Questions about the matrix below.
1) Which number is the last entry in the row that holds the smallest entry?
2) Which number is the 1st entry in reading order?
3) Which number is the entry directly below 2.7?
4) Which number is the entry in the bottom-right corner?
5) Which number is the largest entry in the first row?
6) Which number is the bottom-left entry?
7) Which number is the entry directly below the largest entry?
8) Which number is the largest entry in the last column?
[[0.3, 0.4, 0.1, 0.7, 0.4, 1.4],
 [1.8, 1.5, 0.6, -0.8, -0.4, -1.7],
 [0.7, 0.7, -0.4, 0.1, -0.4, -2.2],
 [1.3, 1.0, 1.4, 0.0, 0.7, -0.1],
 [1.6, 1.3, 1.1, -0.4, 0.2, 1.1],
 [1.1, 0.9, 2.7, 0.6, 1.9, 1.5],
 [-0.1, 0.1, -1.3, 0.7, -0.5, -1.0],
 [1.3, 1.1, 0.8, -0.1, 0.2, 2.9],
 [-1.0, -0.6, -0.2, 2.1, 1.2, 0.6],
 [1.0, 0.8, 1.0, 0.2, 0.6, -1.0],
 [0.4, 0.5, -0.9, 0.2, -0.5, 1.9],
 [0.3, 0.4, 0.8, 0.9, 1.0, 0.6],
 [0.0, 0.2, -1.5, 0.5, -0.7, 1.5],
 [1.0, 0.8, 1.1, 0.3, 0.7, 0.0],
 [1.0, 0.8, 1.2, 0.3, 0.7, 0.9]]
1) -2.2
2) 0.3
3) -1.3
4) 0.9
5) 1.4
6) 1.0
7) 0.6
8) 2.9
